One turn moves every row onto another: examples first, then more rows asked
q_234: [  2.0  -7.3   1.0   7.0   5.6  -3.9   7.1  -7.3  -1.0  -7.9  -3.0   3.3
  -0.2  -0.8  -0.1  18.5  11.6  15.9   1.0  13.2   9.5  -2.7   3.4  -2.1
  13.7 -11.8 -26.0   4.3  -3.7  -7.5]
q_356: [  1.4 -10.0  -0.1  10.1  11.2  16.8  13.7  -2.4   5.7  12.4  12.6  -5.9
 -13.9 -11.2 -25.5  10.9  19.2   8.8   9.2  16.5  12.6   3.4   4.1  10.5
 -11.9  -4.0   5.1   8.3   0.9   3.7]
q_70: [  1.9 -18.0   3.0   3.5  -3.9  -5.5  -0.9 -12.2   6.5   1.6   0.5  -1.1
  -6.2   6.2 -11.0  18.7  20.6   6.0   5.1   6.8 -13.3 -31.7  -3.1  -2.0
   9.1  -6.4  15.2   4.7  -1.9  -7.4]
q_910: [ -4.0  -6.3  19.4  10.5  -5.7  18.4   1.6 -14.7   3.4   9.9  15.1   6.8
 -16.9  12.8 -19.1  18.7   3.7  15.2  11.3 -11.1  -3.2  -8.9 -12.7  -3.7
  -6.6  -5.0  11.5  -8.0 -15.9   2.8]
q_247: [  6.9 -16.7  -0.4   7.8  13.5  10.0  15.3  -7.3   1.0  -7.5  -1.7   1.1
  -4.8  -6.6 -12.5  15.8   5.0  20.8   4.0  14.9  15.5   2.9   3.5  -1.9
  22.6 -12.7 -14.1   6.9  -1.4   1.7]
q_920: [  8.8 -16.4  15.1  15.1   5.3   6.4  16.8  -4.1   6.4   3.7  16.3 -14.3
 -21.7  -5.6  -1.6  19.3  16.4  15.9  -8.4  -8.5  13.9 -11.6  10.9  -3.8
  -2.3 -15.9  -1.5   6.3   2.2  -1.0]
q_980: [ -7.7   3.4   5.1  10.2 -26.3   7.4   7.8  -5.6  18.2  11.4   9.2   4.2
 -12.9  -0.5 -16.0  15.8   1.9  19.5   9.7 -18.4  10.4  -8.6  -7.7  -2.4
   1.5  -4.2   8.0   4.2 -11.8   3.2]
q_665: [ -7.9 -11.6  -7.9   1.4  12.3  14.2  10.3 -19.5  11.8   3.0  -2.8   6.4
 -10.7   4.8 -13.7  10.2   8.3  32.4  -5.7 -13.2  18.3 -14.6   4.6 -10.0
  10.6 -15.6   7.1   5.5  -4.8  -2.3]
q_408: [ -4.3  -3.2  -8.8   3.8 -12.8  12.5   7.5  -7.2   9.5  -6.1  -5.0 -11.4
  -8.2  -2.2 -12.7   9.8  18.3  11.1  -2.9  15.8   5.8  -7.6   3.9   3.4
 -13.3 -17.5   9.9   8.9  -0.9   2.7]
q_898: [ -1.7 -11.4  -0.6  13.6   1.1   8.2  16.4 -19.5   8.4 -19.3   0.8  -1.2
  -2.4   4.0 -19.6  17.1   1.7  14.8   3.1  19.7   9.6  -0.3  10.4  -5.3
  15.3 -10.8 -14.3   0.5  -0.7  -3.5]
q_4: [ -6.0 -24.7   0.9   7.3  -3.7 -13.9   4.4   5.0   5.1  13.3   8.3   1.8
 -14.7  -7.6 -22.9  14.2  16.7  19.0   8.7  -2.9  -9.4 -20.0  -5.5   5.1
  16.2   2.2   5.6   6.1   0.1  -8.9]
q_84: [ -9.4 -17.9  -0.3   6.9   5.1   0.2   8.2 -15.6   2.6 -12.2  -3.9  10.6
   1.9   2.3 -16.1  14.8   1.3  19.6   5.1  13.7   3.0   6.4  -1.6  -1.9
  12.6  -0.8 -24.2   2.5  -8.6  -6.7]
q_379: [ -6.8  -2.1  -0.5  16.7   2.5   3.8   7.8 -14.9  25.4   2.2  -0.5  10.9
   2.1   6.5   4.0  22.3   7.6  18.7  -5.7  -3.0   9.9  -8.3   8.9  -6.6
 -11.7  -9.3  -0.5   2.5  -4.9  -7.2]
q_328: [ -2.6   4.1  13.3   2.7 -15.1   9.3   7.8 -22.4   8.3   9.0   9.4   3.6
 -15.3   4.5 -20.1  14.8   7.3   1.6  10.6 -14.1   7.3  -9.3  -1.9  -3.8
  -5.2  -1.4  12.7   5.7 -18.8   0.4]
q_2: [  3.1  -7.8  12.2  10.9 -10.8   7.4   9.5  -2.0   3.1   6.8   9.9   9.9
 -26.9  -5.1 -11.5  11.9   6.8  11.4   6.5  -7.4   9.7 -13.6 -11.3 -12.5
 -10.8 -12.0   6.4  11.0 -31.7   3.6]
q_512: [  4.5  -0.2  -1.6   5.1 -17.1   4.9  11.3  -8.1  10.0  13.7  15.5  14.4
 -23.8   6.3 -17.9  13.7   6.1  26.8   8.8 -12.2   3.4 -13.5 -10.7 -11.2
  -4.1 -13.3   4.4  -2.8  -9.8  -5.3]
q_982: [-11.8  -4.6   6.6  13.2   2.4   4.8   8.9 -14.9  -1.0 -12.0   2.1  -3.5
  -4.7   1.0 -14.0  17.3   7.9  21.3  -0.3   9.7  14.9 -13.9   8.1  -2.2
  26.2  -9.2 -25.3   1.1  -4.6  -7.4]
q_214: [-28.0 -18.4   3.3   9.2  -2.9  12.2   6.9  -1.6  -1.4   0.8   7.5  -3.8
 -19.5 -12.9 -37.5   1.1  12.1  23.7   2.9   5.2   9.5  -9.2  -6.3   7.5
  -3.9   2.6  -8.1  11.2 -15.5   1.6]
q_291: [ -3.9 -12.8  -0.8  -3.7   0.9   4.8  -1.5  -1.9  -4.3  11.2  15.5  -3.8
 -12.4   1.3 -11.2  10.8  29.4  17.7   7.4   7.4   0.4 -12.7 -14.6   4.7
 -12.6  -4.7 -17.8   2.6   3.8  -4.7]
q_439: [ -9.7 -22.3  -2.7  -0.4  -1.3   0.1   5.6  -9.8   4.9  -5.4   5.9 -17.2
 -14.9  14.8  -5.0  10.5  18.2  16.1  -4.6 -16.0  10.6  -8.2  -4.8 -13.2
   2.4 -17.4  -5.3   2.5   0.9  -2.4]
q_713: [-11.8 -23.1  13.2  22.1   9.2  17.8  20.3 -23.7  17.2  -6.4  15.8   1.3
 -17.1   1.3 -30.1  14.8  -1.4  18.5  -2.1  -1.7   9.7  -7.5  10.7  -7.1
  -6.9  -0.4   2.7   3.0 -10.3  -1.2]
q_878: [ -5.1 -36.2   5.4  12.0   9.0   3.2  11.9  -6.6  15.9   0.1  12.7   4.3
  -9.7   2.5 -12.3  14.2   5.4  13.2   4.4  -5.4   3.0  11.8  -8.2  -7.1
 -17.2   2.6  -8.3   6.7  -7.4   0.2]
q_183: [  3.9 -16.6  15.5  15.0   1.9   2.6  14.6 -12.1   0.2 -14.4   9.3  -5.9
  -6.4  -4.8 -10.1  20.1   7.8   7.5   2.8  17.8   6.2  -1.0   6.1  -0.5
   8.7  -4.3 -26.5   4.6  -4.1  -4.2]
q_957: [-15.9 -19.7   3.7  15.0   2.2   5.4  -3.9  -4.6  11.6   1.5  -2.9   3.7
  -2.9   3.6 -18.8  19.1  11.3  19.3   5.6   5.4  -5.2 -35.0  -9.2  -2.0
  19.1  -4.7  17.2   3.1  -9.7  -1.2]
q_246: [ -6.5 -24.6   7.7   6.6   6.1   5.1  10.0  -9.2  -8.5 -15.3   3.7  -6.9
 -11.0   0.0 -19.5  11.9   6.3  19.1   3.0   9.0   6.7  -0.5  -3.5  -2.7
  22.2  -7.4 -24.6   2.4  -5.7  -1.7]
q_457: [ -4.3 -26.0  12.9   4.5  15.8   5.1  10.6  -6.3   3.4  13.0  14.5   4.5
 -16.6 -12.0 -10.0  11.8  13.4  22.9  -0.5 -17.0  17.7 -10.9  -4.6  -1.6
   1.9   3.8 -15.0  16.2 -12.0  -1.3]
q_446: [ -5.8 -16.5  -1.1  20.6   5.0   2.9   5.4  -6.6  20.9  -0.2  -1.1   7.9
  -3.2  -1.7 -16.1  19.4  11.4   2.0   9.7  18.5   3.9 -29.7  -1.3  -7.7
   4.9  -3.6  18.8  12.2 -16.4  -1.0]
q_271: [-14.5 -23.1   3.2  28.2   7.6  -1.6  10.8   4.1  15.7   8.8  17.9   2.1
 -15.8  -4.4 -33.0  17.9  13.0  10.5  16.2  10.0   6.3 -24.6  -4.0  -3.9
  14.1   2.6   6.9   5.5  -8.5  -5.6]
q_477: [  0.3 -13.0  12.2  12.1  -8.4  21.8   4.9  -6.3  14.2   7.1  16.0   6.7
 -14.0   3.3 -13.1  18.3   3.1  13.7  15.9  -7.7  12.5 -14.1 -22.9 -12.3
  -4.6  -4.6   6.0   6.8 -20.5  11.6]
q_269: [-29.0 -10.6  10.9  14.3  -1.4   3.1   4.7 -23.7  15.4  -4.9  10.0   3.6
  -5.9   7.9 -14.1  14.9   8.2  14.1  -2.6 -10.7  13.1 -20.3   2.8  -9.4
  -5.7   4.5 -16.8   5.0 -15.5 -10.2]
q_789: [  1.2  -0.2  -2.0   6.8  -4.6   9.0  11.6  -7.8   9.1  14.8  20.9   1.2
 -23.6  11.8 -21.5  13.5  13.9   7.4  18.1 -10.6  19.5  -9.8 -11.5 -14.9
   0.1 -13.0   6.4  -0.2 -11.8  -0.3]
q_370: [ -8.4  -7.4   1.3   4.5  -7.4  23.1   5.9  -4.3   3.0   4.4   9.9  -9.3
 -16.1 -11.5 -21.5   8.5  18.3  34.8  -1.8   5.3  14.5 -30.7  -4.4   5.3
   8.3 -10.5  -4.2   9.7   3.4   4.2]
q_816: [ -3.8 -11.3  12.7  15.0  10.8   9.3  12.5 -13.3   3.9  -4.9   3.7   8.1
   0.0 -11.4 -15.7  19.4   2.0  20.2   4.7  13.5  13.8  -4.0   6.0   5.0
  18.9   2.6 -24.6   8.0  -8.1  -3.1]
q_803: [-10.0  -0.5  11.3  18.4  -5.4   5.2   6.0   6.4   1.5  13.3  13.8  -1.8
 -27.3   3.8 -16.3  14.5  10.5  10.4  10.0 -13.6  13.3  -4.4  -8.0  -7.2
  -1.4 -15.6   9.2  -2.2 -22.1   2.0]
q_903: [-10.6 -13.4   0.4  14.7 -13.5   9.2   7.0  -6.8  13.1  -7.4  12.8   1.5
 -10.1  -1.0 -17.1  12.1  14.8  13.1   3.1  22.2  -1.0 -15.7  -8.5  -2.8
 -27.3  -3.1 -15.1   6.0  -8.4  -4.2]
q_49: [-16.3 -20.6   4.0  23.3   6.1 -11.6   1.8  -0.3   7.4   2.8   5.9  11.6
 -13.1   2.0 -21.1  16.1  15.5   5.9   8.9  13.2  -7.2 -25.1  -4.8  -6.2
  -0.6  -0.7   4.8   3.2 -20.9 -12.5]
q_598: [  5.7 -27.9  -5.1  12.9  -1.7 -12.0  15.9  -0.9  14.9   7.2  16.5   3.1
 -17.9  -5.4 -26.2  15.1  16.7   4.1  14.4  13.1  -3.4 -18.3  -3.0  -5.5
   3.2   0.3   6.9  10.3  -1.3  -9.4]
q_449: [  1.8 -15.0   2.4   8.2  -1.1  -0.9   6.6  -4.2  14.6  12.5   6.7  -7.3
  -6.2  -7.9 -18.4  20.0  18.9   7.8  10.9   1.1   3.3 -26.5   2.0   5.1
  21.4  -0.9  17.6  11.5   5.8  -1.3]
q_517: [-29.1  -2.0  -6.1  -1.1   5.1  10.5  -8.1 -12.2  -2.7   5.4  -5.3   2.5
  -3.4   7.2 -21.2   6.2  20.4  18.7   3.4   5.0   4.7 -11.6  -7.3   6.1
  -6.2  -5.0  -3.2   1.0 -11.8  -4.4]
q_293: [-11.6   0.9   2.2  18.3  10.4  30.0   5.9 -14.6  14.4   7.2  11.3   7.4
  -3.7  -2.8 -24.0  16.3  13.4  22.7   6.9  19.4  15.9 -23.1   0.8   4.5
  -7.0  -3.6  -0.8   2.1  -3.5   0.7]

q_517 -> q_293
q_183 -> q_246
q_957 -> q_446
Now these:
q_878 -> q_457
q_512 -> q_980

